Named turns come first, each shown by rows before and after it. Which turns, in which order, take the first row of each pair that follows to the second? Write the first one first, as in the answered first pair.
turn U:
[ 0.16 -1.20 -0.56  0.74  1.95 -0.56 -0.65  1.01 -0.36 -0.31  0.94  1.74
  1.17  0.80  1.43  2.13 -0.59  0.29]  ->  [ 0.72 -1.00 -1.09 -1.07  1.69 -0.61 -1.37  1.21 -0.26 -0.46  1.83  2.15
  0.87 -0.73 -0.17  0.37 -0.75  0.20]
[ 0.72  1.28  1.16 -0.83 -0.58 -0.69 -1.89 -1.45  1.56  0.52  0.60 -1.43
 -1.85 -1.14  1.03 -0.49  2.21 -0.66]  ->  [ 1.13  1.86  1.34 -0.36 -0.37 -0.19 -1.17 -1.44  1.58  1.00  0.39 -2.47
 -1.13 -1.01  0.27 -0.70  1.62 -0.63]
[ 1.37  0.46  1.97 -1.21  2.08  3.17 -0.54 -0.61 -1.04 -1.56  0.42 -2.43
 -0.52 -5.00 -1.52 -1.29 -3.63 -0.98]  ->  [ 0.44 -0.07  2.99  2.62  2.21  3.41  0.60 -1.12 -1.02 -1.09 -1.26 -3.37
  0.58 -2.45  1.07  2.25 -3.47 -1.06]
[-0.73  1.15 -1.48 -0.01 -2.79 -0.38  0.13 -0.21  0.15 -2.49 -1.63 -2.56
 -0.93  2.61 -0.83  2.77  1.58 -0.37]  ->  [-0.87  0.62 -1.99 -0.48 -2.50 -1.18 -0.70 -0.45  0.32 -3.03 -1.12 -0.88
 -1.55  2.61 -0.48  2.57  1.93 -0.52]
turn B:
[-0.38 -0.10  0.30  0.36  0.08 -0.69 -0.31 -0.16 -0.12  0.12 -1.14 -0.40
  1.20  3.32  3.41  1.60  2.66 -0.23]  ->  [ 1.11  1.13  0.04 -1.01 -0.53 -0.02  0.84 -0.24 -0.03  0.61 -1.44 -3.35
  2.04  2.54  1.73  0.16  2.54 -0.22]
[-0.63 -1.44  0.05 -0.33 -1.33  2.68  1.42  2.45  1.31 -1.15  0.05  1.92
 -1.36  0.10  0.17 -1.09 -1.80 -0.03]  ->  [-0.37 -1.18  0.27 -0.32 -1.26  3.13  1.84  2.45  1.47 -1.10 -0.05  1.11
 -0.64 -0.23 -0.14 -1.14 -1.82 -0.01]
[ 0.32  1.22  2.45  2.22  1.83  4.12  1.98  1.12 -0.86  0.09 -1.73 -2.50
  0.79 -1.33 -2.15 -1.80 -2.78  1.77]  ->  [ 0.32  0.09  0.18 -3.79  1.13  0.36 -1.87  1.91 -0.30 -1.79  1.34  2.15
 -2.00 -2.25 -1.39 -4.55  0.56  1.17]
turn N:
[ 0.55 -1.30 -1.02 -2.07 -1.29 -1.80 -0.86 -0.34  0.36 -0.28  0.23  1.17
 -1.47 -0.94  0.83 -0.16 -0.56 -0.61]  ->  [-0.14 -1.90 -0.53 -0.42 -0.80 -1.60 -0.89 -0.43 -0.10 -0.18  0.03  2.00
 -1.69 -0.68  1.13  0.84 -0.94 -0.71]
[-0.08  1.17  1.18  1.93 -0.45 -0.95 -0.48 -0.22  0.26 -0.34  0.49 -1.29
  0.23  1.29  1.00 -0.29  1.12  0.71]  ->  [ 0.57  1.26  0.74  0.55 -0.87 -1.13 -0.73 -0.28  0.20 -0.49  1.05 -1.37
 -0.01  1.20  0.47 -1.06  1.61  0.43]
[-0.84 -1.58  0.45  1.28  1.14  0.22 -0.74 -0.37 -0.29 -0.07  0.51  1.71
 -1.11 -1.76 -0.90  1.14 -2.28  0.33]  ->  [-1.02 -1.26  1.06  2.74  1.10  0.61  0.10 -0.30 -0.56  0.21 -0.30  0.10
 -0.14 -0.40 -0.11  2.32 -1.98  0.30]
turn K:
[ 1.15  1.69 -1.51 -2.64 -1.51 -1.95  3.04  0.60 -0.02  3.78 -0.79 -1.40
  2.74  1.33 -0.32 -1.24  3.47 -0.47]  ->  [ 0.99  2.20 -0.95 -0.62 -0.78 -0.69  4.09  0.43 -0.23  4.24 -1.51 -2.44
  3.53  1.15 -0.93 -0.62  1.47 -0.11]
[ 0.90  1.52  0.06 -0.16 -1.17  1.95  2.23  0.01 -0.65  0.10 -0.94 -3.27
  1.91  0.29 -1.32 -0.44 -0.63  0.48]  ->  [-0.26  0.30  0.59  2.42 -0.31  2.07  2.17 -0.18 -0.49  0.05 -1.36 -1.73
  1.98  0.66 -0.09  1.78 -1.42  0.66]
[-1.95 -3.36 -0.98  1.31  0.65 -2.89 -4.19 -1.75  0.13 -0.25  1.97  5.07
 -1.65  2.58  4.53  2.83  1.96  0.53]  ->  [ 0.43 -1.66 -2.31 -4.38 -1.36 -3.93 -4.70 -1.16  0.68 -0.84  3.17  2.48
 -1.78  2.01  2.34 -1.26  4.59  0.27]
Now pairs of rows:
Each pair is two turns apart.
[ 2.20  1.43  0.12 -3.32 -2.33 -0.92 -0.54  1.04  0.60  1.51  0.79 -3.84
  0.82  2.74 -0.45 -0.85  4.03 -0.93]  ->  [ 2.42  1.76  0.07 -4.06 -1.63  0.17 -0.20  1.54  0.45  1.73  1.69 -3.26
  0.36  0.08 -3.25 -2.88  1.46 -0.43]
K, N
[-0.63  2.46 -1.65 -4.78 -1.21 -1.46 -2.24  0.38  0.81 -0.77 -0.54 -0.67
  1.16  2.68 -1.14 -0.58  5.04  2.02]  ->  [-0.63  3.28 -0.10 -0.25 -0.64  0.71  0.50 -0.34  0.51  0.36 -2.55 -3.81
  3.12  4.16 -0.83  1.95  3.61  2.33]
K, U
[ 0.42  1.50 -0.92 -0.31 -0.75  1.37 -0.41 -0.48 -0.68  0.49  0.66 -0.41
  2.25 -2.35 -2.72 -0.72 -0.47  2.40]  ->  [-1.42 -0.41 -0.70  1.91  0.25  0.00 -1.54 -0.37 -0.78  0.00  0.98  3.20
  1.21 -1.03  0.18  1.76 -0.06  2.27]
B, N
[-2.93 -1.68 -2.57  1.74  1.77 -1.78  1.39  0.29  0.38 -2.09  1.07  2.20
 -0.96  3.66  2.26  0.64  1.80 -0.86]  ->  [-1.62 -0.39 -2.76 -0.59  0.70 -2.08  1.66  0.35  0.90 -2.00  0.92 -0.22
 -0.40  4.48  1.90 -0.76  3.74 -0.98]
N, K
[-1.12 -0.26  1.40  1.38  0.03 -3.19 -1.50 -0.01 -0.77  0.44  1.21  0.72
 -0.64  1.31  4.37  0.20  2.00 -0.41]  ->  [-0.35  0.58  1.21 -0.11 -0.50 -3.38 -1.27  0.01 -0.68  0.43  1.09 -1.13
  0.16  1.80  4.05 -0.86  3.00 -0.46]
N, N
[-1.28  0.66  3.63  1.93 -0.22  3.21  1.77 -1.65 -1.22  2.45  0.26  0.37
  1.21 -2.40 -2.07 -0.37 -4.09  0.37]  ->  [-1.89 -0.73  2.29 -0.41  0.11  1.00 -0.81 -1.16 -1.26  1.27  2.05  4.63
 -0.97 -3.45 -1.58 -1.56 -3.08  0.09]
B, N
[ 0.78 -0.78  0.49 -1.49 -0.30 -0.60  2.10 -2.02 -1.59 -0.29 -1.11 -0.61
  1.43 -2.86 -3.42 -1.13 -2.58 -0.42]  ->  [-1.27 -2.92  0.59  0.78  0.56 -2.02  0.45 -2.20 -1.74 -0.93 -1.11  3.26
  0.31 -1.54 -0.16  1.97 -2.04 -0.49]
B, N
[ 2.22  1.45 -0.34 -2.29  0.71 -2.28 -0.86 -0.75  1.61 -3.31  1.16 -0.41
 -1.61  0.05 -0.83 -4.39 -1.37  2.25]  ->  [ 0.97  0.02 -0.26 -0.85  0.95 -3.29 -2.02 -0.49  1.27 -3.84  1.48  2.01
 -2.14  1.25  1.49 -2.40 -0.29  2.04]
U, B
[ 2.54  0.08 -1.11 -1.59  1.06 -2.01 -3.08 -1.67  0.65 -0.59  1.48  4.67
 -2.58 -2.25 -0.87  1.28  2.57  0.65]  ->  [ 4.54  3.12 -0.07 -0.57  0.27  1.26  0.61 -1.96  0.89  1.07 -0.61 -2.72
  0.62 -2.37 -4.18  0.29  0.93  1.28]
K, U
[ 0.78 -0.39 -0.47 -0.87 -1.76  0.62  0.92  2.84  0.96 -0.63 -0.73 -3.78
  0.16 -2.72 -3.32 -2.35 -1.76  0.18]  ->  [-2.02 -2.11  0.45  4.95 -0.50  0.34  0.97  2.22  0.49 -0.29 -1.74 -1.17
  0.05 -0.44  0.79  2.49 -2.41  0.24]
K, U
[ 2.85  4.64  1.56  0.22 -1.17  1.32  1.08  0.42 -0.51  0.13 -2.54 -5.39
  1.27  2.01  0.74  1.05 -2.07  2.12]  ->  [ 0.70  1.15 -0.05 -2.42 -0.37 -3.00 -4.17  0.97 -0.33 -2.32  0.97  4.30
 -2.97  1.49  4.01  1.07 -0.01  1.61]
N, B
[-0.56 -0.79  2.03  0.31  1.42 -1.45 -0.48 -0.19  3.01 -1.37  0.49  1.71
  1.69  3.51  2.16  3.68  0.69 -1.66]  ->  [ 2.29  1.42  1.27 -3.77  0.04 -0.29  0.87  0.06  3.15 -1.08  1.05 -2.53
  2.63  1.42 -2.31 -0.34  0.59 -1.43]
B, N
[ 1.34 -1.59 -1.32 -7.34 -0.44  2.11 -1.04  0.41  1.53  0.32 -0.52  1.67
 -1.18 -1.93 -1.84 -5.33 -0.64 -0.54]  ->  [-0.33 -3.23 -0.84 -4.88  0.95  2.64 -1.26  0.32  1.19  0.43 -0.27  4.39
 -1.73 -3.28 -1.85 -4.01 -2.93 -0.12]
N, K
[ 0.19  0.72  0.38 -1.01 -1.88 -1.06 -0.62  0.12 -0.07 -0.20 -0.76 -2.84
  0.21  4.05  2.80  1.55  4.50 -2.24]  ->  [ 1.81  2.27 -0.17 -3.18 -2.12  0.28  0.32  0.37 -0.17  0.03 -0.41 -4.98
  0.70  1.69 -0.85 -1.25  2.91 -1.86]
N, K
[ 3.91  1.30 -0.82 -1.15 -0.95 -2.59  1.66 -1.93 -0.01 -0.69 -3.54  1.85
  1.74  3.60  0.55  1.69  1.64 -0.86]  ->  [ 4.15  1.92 -0.27 -1.05 -0.73 -1.79  2.63 -1.98 -0.15 -0.58 -4.02  0.25
  2.36  3.11 -0.80  1.63  0.47 -0.80]
K, K
[-1.21  2.75 -2.60 -3.18  1.45 -0.34  2.79  0.08  2.27  1.88 -1.36 -3.93
 -1.30 -1.36 -0.79 -1.30 -0.11 -1.13]  ->  [-3.75 -0.33 -2.54 -0.33  3.11 -1.44  0.66 -0.12  1.77  1.22 -0.53  2.55
 -3.57 -1.61  1.75  1.11 -1.02 -0.95]
N, B
[-0.11 -1.37  0.46  5.47  2.68  3.74 -0.29 -1.50  0.64  1.05  0.26  1.19
  0.07  1.10  0.38  0.25 -2.89  0.69]  ->  [ 0.16 -1.74 -1.10  1.07  2.56  2.23 -2.74 -0.90  0.64 -0.01  2.24  4.37
 -2.21 -1.20 -1.23 -2.65 -2.04  0.33]
U, U
[-0.85 -0.16 -0.32  1.76  1.13 -0.29 -0.20  0.04 -0.71 -0.20 -0.88  0.98
 -0.06  0.49  1.42  1.88 -0.45  0.31]  ->  [-0.68  0.09 -0.49  0.26  0.51 -1.22 -0.69  0.10 -0.49 -0.86 -0.72  0.61
 -0.04  1.29  2.27  1.39  0.90 -0.20]
K, N
[-4.28 -0.09 -0.01  0.44 -0.90 -1.50 -0.24  0.01 -1.38 -3.20 -0.23 -0.46
 -1.22 -0.29  2.71 -0.46  0.15 -0.67]  ->  [-4.34  0.11  0.54  1.78 -0.33 -0.33  0.73  0.13 -1.50 -2.63 -0.82 -1.06
 -0.69 -0.75  1.64 -0.21 -1.32 -0.63]
U, B
